In the data rows, the value 128 means zero.
Each row has a hidden score. How much does it go up from the first row of each pair to the second? 10 means little or no change, 20 a big rise and 0 a big fall. The score is a weighted sum of the row's numbers plus the product of two more (or one squared), each taken from its middle value.
[131  78 145 161 143 136 162 162 131 102]
[ 71  97 146 109 145 124 154 148 127  88] -> 9
[111 119 123 115 149  91 135 129 158 129]
[174 125 173 112 145 128  92 156 206 179] -> 10
[142 129 128 160 165 212 158 143 142 109]
[105 110 117 129 124 133 130  98 117 107] -> 8
[172 165 138 115 118 104  59 132  80 140]
[162  76 131 125  94 133 117 144 205 186] -> 9
[169  68 162 155 148 108 186 127 198 166]
[110  90 124 120  85 104 116  80 176 175] -> 11
[143 187 117 115 182 112  82 165  74  84]
[118 111  99 146 128 174 192 115  92  81] -> 13
[119 101 172 165 160 145 174 136 121  82]
[133 112 117 115  72  89  81  92  87 182] -> 9
[128 120 174 154 132 209 139 115 114 111]
[146 147 115 180  99 135 105  88  46 137] -> 17
[134 128 135 151 136 205 146 136 155  77]
[ 80 100 101  82  92 101 161 134 100 115] -> 6
[134 172 134 158 156 146 114 187  76 105]
[186 105 163 157 136 128 107 113 111 147] -> 10
[122 105 120 107  86 112  70 110 194 166]
[160 145 103 157 112 172 176  89 108 113] -> 12
[192 102 111 103 138 137 121 105 157 131]
[128 157 158 146 156 188 185 148 116  77] -> 7
[118 169 155 126 150 117 105 134 124 132]
[133 182 140 164 156 119  98 162 135 120] -> 11
[103 115  57 114 159  75 142 125 132 101]
[ 60 136 136  88  89  80 125 113 130 153] -> 7
[124 156  96 155  91 105 122 117 103 182]
[140 185 151 196 162 129 120 188  85  87] -> 8
[106 146 112 143 116 100 113 113 120 165]
[167 122 114  98 146 123 138 171 110 141] -> 12
[159  77 129 139 127 145 167 140 185 175]
[133 161 158 166 167 186 169 125 131  65] -> 12
[ 84 161 135  83 131 107 111 114 122 150]
[ 62 135 117  83  89 115 148 141 144 150] -> 8
[116 140 138 105 115  94  96 133 164 147]
[135 124 126  91 140 116 157 111 127 127] -> 9
[ 68 129 154 130 167 121 117 168 145 117]
[158 126 134 120 113 159 134 102  77 120] -> 15
[156 127 168 134 169 124 112 128 137 115]
[163 108 196 154 158 114 118 154 182 161] -> 8
[162 154 152 125 143 123 111 120 125 141]
[133 141 159 157 136 203 157 133 114  92] -> 10
[148 140 125 115 111  62  69 109 127 192]
[143 151 157 126 173 124  96 170 148 116] -> 10
[118 123 122 146  88  91 132 114 134 161]
[100 123 127 151  83 113  84 117 106 164] -> 10
[ 92 164 125  59 114 115 111 113 122 172]
[102 158 156 175 182 151 113 184 145 120] -> 13
[107 170 120 115 167 148 105 119  77 153]
[142 171 106 129 131  94  60 129 134 177] -> 7
[139 106 110 110 131 142 144 130 139 123]
[144 152 172 160 202 128 142 192 149 118] -> 8
[157 175 112  96 115  96  91 128 117 184]
[155 181 108 126 126 153 139  90 114 102] -> 13
[ 66 150 119 145 118 113 172 128 137 153]
[ 66 106  76  99 105  92 170 109 171 124] -> 12
[100  88  82  82  42  96 129 100 125 117]
[188 106 136 109 151 147  96 116 176 155] -> 9
[127 102 116 142  86 124 149 114 105 125]
[111  88 134  91  99 108  99  99 199 164] -> 14
[125 105  86 141  88  85 107  93  95 187]
[120 116 173 193 137 196 139 153 148  97] -> 6
[ 51 121  78 125 138 119 156 165 132  76]
[156 100 158 177 159 164 142 139 140 136] -> 15
[143 134  54 149 159 124 114 116  91  98]
[159 122 147 161 143 146 166 145 148 135] -> 1
[134 141 107 131 151 103 105 175 120 122]
[110 142 124  83 117  90 102  98 103 146] -> 9
[ 94 107  91  94 130 108  78 110 141 167]
[165 108 146  95 134 124 132  95 179 147] -> 16
[ 75  92 136 122  19 130 110  93 152 161]
[123 114 139 151 142 182 156 124  78  93] -> 10
[121 131 174 146 145 127 130 114 101 133]
[ 73  92 101 133 143 140 171 150 152 112] -> 9
[101 111 147 143 139 101 161 134 142 109]
[183 141 134 130 129 111 103 146  91 124] -> 11
[ 82 148  88  81  75  85 123 130 122 116]
[163 102 110 135  67 100  96  83 153 206] -> 12
[102 121 119 125 105  81 126 114  94 161]
[131 147 163 170 118 200 184 121  84  81] -> 12
[183 123 136 147 156 140 133 161 105 140]
[149 116 114 139 148 144 130 111  71  89] -> 9
[188 164  77  97 161 106  70 118 140 141]
[150 112 136 137 159 181 175 131 142  88] -> 9
[215 114 158 136 155 122 121  85 180 144]
[131 138 115 139 155  96 126 119 119 148] -> 5
[123  94 100 103  97  94  96 100 108 199]
[ 92 107  83  97  62 140 129  86 159 159] -> 8
[139 138  90 129 109 117 156  93 112 153]
[ 92  82  59  68  93 108 106  93 138 151] -> 6
[123 156 152 127 192 116 117 181 109 107]
[151 103 186 124 175 155 135 183 146 136] -> 9
[146 183 144 179 129 145 109 174  96 109]
[118 115 126 135 151 137 150 106 162 100] -> 12
[119 132 152 156 128 171 114 146  99 119]
[104  88 134 131  96 142 190 122 152 124] -> 10
[171 155 150 145 152 125  98 164 111 128]
[109 142 159 148 108 196 206 122 128  82] -> 10
[ 86 105  97 129  81 122 165 126 111 112]
[170 179 138 104 157 124 126 146 105 168] -> 12
[101 110  78  60  36 115 125 106 136 153]
[160 155 147 162 173 121 116 144 118 107] -> 13
[ 86 143 195 157 161 118 129 186 132 124]
[128 143 156 143 135 184 151 145 116  91] -> 14
[157 140 159 108 154 118 101 133 123 104]
[195  77 124 114 130 132 135  95 148 165] -> 10
[ 89 122  82  68  56  91 124 126 127 137]
[ 87 118  89  89 126 116 120 121 139 112] -> 11
[110  85 102  86 147 104 152 122 116  72]
[111  87 111 132  67 126 161 108 164 129] -> 9
[ 84  88 119 144  31 121 157 104 156 137]
[202 117 117  90 138 165 155  74 109 133] -> 13
[ 92 103  69 106  50 118 152  90 155 130]
[158 130 171 118 149 140 137 136 140 105] -> 12
[149 192 161 142 130 146 109 180 115 139]
[127  99 142 138 110 129 128 112 177 183] -> 11
[141 124 135 116 148 173 165 104 139  79]
[138 165 124 140 103 108  87 143  76 175] -> 9
